One vector is turned by the same rotation once a step. Each row is the vector after some number of steps, and that number follows the row.
The counts run from 0 to 987.
[ -1  18  -5 -23  19   8 -54 -10   0 -13   6  17   9  -2  -8 -43  -8  21
 -33  -6  -9  47  18 -13  21   7  12  13   1  35 -27   2  16 -13  -6   2
 -11  15   8  -7 -30  -7] => 46
[-25  -4 -14 -18  24 -18 -17 -12  32 -11 -27  18   4   0 -12 -32   1  -7
 -14 -24 -27  13  20  13   3   0  15  -4  24  17 -40 -15  16  -1 -25 -30
 -24  36   5 -26  -3   7] => 226
[-12  -7 -17 -22  47 -20 -14 -21  24 -22  -9   3  16  -2   8 -31   6 -15
 -35 -29 -12  33  16  13  13  -5   7  18  17   7 -31   7  23   9 -14 -22
 -10  25  14 -17 -26 -11] => 578
[ -5  21   0   1  11  16  -6 -25   8 -14  -7  -5  -3  -9 -16 -42 -15  18
   8 -11 -24  40  43   3   7   9  36 -24   9  43 -27   4   1 -20 -21  -9
 -25  17  13 -28  -8  10] => 530
[  0  -6 -11 -16  19  -4 -32 -18   9  -9 -24  19  15  12 -17 -29  -9  -4
 -29 -11  -4   5  46  10   2  27  10 -16   3  24 -38 -12   1   4  -8 -19
 -53  10  23 -30  -7   1] => 689
[ -1  25 -22 -14  -2  -4 -16  -8  36 -14 -10  12   6 -18 -14 -31   5  -5
  -2  -7 -28  22  15  -3   5 -19  37  -2  13  43 -33   3   1 -20 -19 -15
 -36  38 -13 -21 -19   3] => 70
[  6  22 -10 -22  21   1 -34   3   3 -24   8   7  24 -15  -1 -44  -7  11
 -51 -23   2  33   4   2  16 -12   8  27 -11  36 -16   4  18 -11  -5  -4
 -25   8  10  -9 -25  -5] => 732
[ -9  -4 -23 -23   5 -18 -34 -13  14 -22 -12  14   3  -6 -13 -35  11   5
 -43 -27 -27  17  11   0  22 -10  11  -3  -7  28 -37 -25  20 -13   1 -17
 -12  27  -8 -26 -13   8] => 599
[ -3   8 -18  -7  -7  -6 -19 -18  10 -18 -14   4  -2 -21 -10 -48 -10  16
 -17 -27 -21  19  15  11   5 -23  20 -17 -13  45 -37 -22  18 -29 -19 -15
 -12   2   1 -33  -4  21] => 383
[ -6  11  -6 -21  12  -4 -37  -4  22 -17   9   4  15 -13  -1 -38  16  17
 -28 -16 -25  54  16  -6   9 -18  28  11   4  35 -34  -3  21  -7   4  -5
   2  24  -1 -13 -25   1] => 49
[-20   1 -14 -13  21 -12  -1 -21  30 -16 -28  20   3  -2 -28 -36  -5  -9
 -17 -15 -27  13  26  21   9   4   8 -12  24  12 -31 -23   3 -13 -24 -12
 -28  42   2 -39  -3  17] => 456
[-10  24 -22 -11   5 -16 -26  -3  21 -21  -7   7  -5 -27  -7 -43 -11   6
  -5 -19  -7  25   6   7  -3 -35  23  16   6  42 -33  -4  22 -31 -27 -23
 -22   7   1 -14  -7   8] => 392
[ -6   8 -27 -24  28 -18 -36 -16  19 -23  -3   9  10 -14  -1 -36  -7 -10
 -35 -10  12   7  20  21  -3 -16  -2  33   7  23 -32  -3  29 -16  -1 -15
 -36   8  26   1 -22   1] => 483
[ 10  28  -1 -12  41   4 -39  -4  14  -9   4  15  25  -1  -4 -22 -12   7
 -16  10  11  51  20   3   7   5  18  14  15  24 -21  20  -7  -8 -26   1
 -24  28  18 -20 -33 -10] => 419
[ 10  10 -14   7  27  -3 -22 -14  13  -5 -27  23  15   5 -19 -35 -27   3
   7   3   7  30  36  12   8   1  11 -15  11  24 -30   0 -17 -14 -40 -16
 -22  12  20 -44 -14  10] => 780
[ -8   3  -6  -9  36  -5   6 -17  20 -14 -11   2   0  -6  -9 -22  -3  -2
 -14 -22 -29  40  22   6  13  -1  34 -16  21  22 -27  14  -7  -6 -35 -10
 -15  43   4 -38 -16  -3] => 207
[ -5  18   3 -22  33   3 -57 -12  -3  -6  13   4   4  -4  -4 -33 -17  25
 -32  -7  -6  50  14  -3  10   7  14   9   3  31 -27   5  24 -14  -9   8
  -8  15  17 -11 -26  -6] => 45
[ -3  21  -6   8  18   0 -18 -15  16 -12  -4   4   9 -19  -9 -53 -20  27
  11   5   1  54  26  18   0 -26   9   3  14  30 -34  -3   3 -22 -28  -3
   3   4  18 -24 -16  17] => 405
[ -5   9 -16  -9  25   2 -12 -45  -1 -20  -8   3   8  -7 -14 -50 -25  12
 -23  -9   7  35  28  27   4 -12 -15   6   5  14 -23  -9  20 -28  -5  11
  -7   0  25 -10 -22  12] => 489
[ -2   6 -12 -15  32 -10 -31 -39  -1 -14   1  -1   4 -11  -9 -36 -26  17
 -28  -1   7  44  26  23  -5 -11  -2  -1   8  18 -33  -5  21 -32  -6   5
  -1   6  26 -11 -28   7] => 261
[-11  13  -8 -16  29 -10 -22 -20   9 -15   6  -9   3 -17  -5 -36  -5  21
 -24 -19 -18  58   9  13   3 -20  18  -1   5  24 -28  -4  24 -26 -13   5
  12  24  13 -15 -22  10] => 41
[  8  -7 -20 -26  36   1 -24 -38   0 -15 -11  11  18   8 -16 -23 -10  -6
 -51  -7   4  22  41  13  20  20  -4   0  -2  12 -27   9  12   3   2  -5
 -27  12  22 -22 -35  -8] => 118
[-15  -3  -8 -11  23  -7 -20 -31  10  -7 -25  20   4   8 -26 -34 -18   5
 -15  -6 -13  16  40  17   2  25   4 -26  17  11 -34 -24   5 -14 -20  -6
 -25  26  22 -37  -6  16] => 458
[  1  21 -15  -6   0  -3 -17 -24   5 -18 -18  -4   1 -22 -20 -54 -25  18
 -14 -21  -5  22  25  14  -2 -15  13 -16  -8  46 -31 -19   8 -34 -21  -7
 -21  -2  12 -25  -2  23] => 156
[-12  25  -6  -7  13  -6 -40 -23   5  -6  -7   3  -9 -12 -19 -42 -29  22
   6   4   2  34  24  13 -11 -11  15  -9  16  29 -37 -16  15 -39 -24  -3
 -15   5  25 -16  -4  18] => 624
[ 19  21 -16 -12  24   8 -30 -11  21 -10  -3  20  33  -4 -10 -28  -9   5
 -15  15   7  45  28  -3   8  -4  10  17   7  35 -25  23 -12  -5  -7   2
 -33  17  15 -17 -41  -9] => 648
[  3   5 -13  -2  38 -11  12 -21  24 -16 -23   2  30  -8 -13 -30 -16  -9
 -15 -13   2  32  32  39  -5 -13   8   1  19  10 -21   4  -6 -13 -31 -11
 -18  20  29 -36 -15  16] => 332
[-12  21 -17  -6   0   3 -15  -3  32 -17 -14  20   8 -12 -16 -49   3   2
   8 -17 -27  30  13   2  18 -15  26   4  20  38 -30  -3  -2 -11 -29 -20
 -23  24  -8 -32  -3   8] => 766
[-10  -9 -11 -24  24  -5 -36 -17   7 -16  -9  15  13   9   1 -39  10   2
 -48 -26 -18  26  21   4  25   8   2   9  -1  16 -33  -3  22  15  -1 -20
  -5  19  11 -19 -23 -10] => 587
[-12  -1   5 -24  32  -7 -45 -20  -9 -11 -10   3   0   5 -10 -29 -17  17
 -41 -17 -10  29  27   4  19  24  10 -16  -2  19 -29 -17  21 -11  -9   4
 -11  22  22 -24 -11   5] => 594
[  8   8 -12 -24  32  -3 -29  -9  23  -8  -1  15  19   1   1 -21   5  -9
 -20  -1 -16  42  28  -8   7   6  29   7  14  28 -31  29   1  10  -8 -13
 -22  35  10 -20 -36 -19] => 431
[ -1  19 -11 -12   7  -5 -37 -31  -6 -10  -5   9 -17  -8 -31 -41 -29  20
 -14  -6  -3  19  24   3   7   0   7 -13  -1  35 -32 -14  16 -42 -13  -3
 -21   8   2 -23 -12  12] => 614
[ 11  27 -11 -28   5  14 -43  -5  11 -13   9  20  18  -6 -14 -36   1  12
 -37  -2 -12  32  16  -8  18   3  20   3  -1  44 -21   7   6 -14   6   4
 -33  25   4 -13 -28  -7] => 285
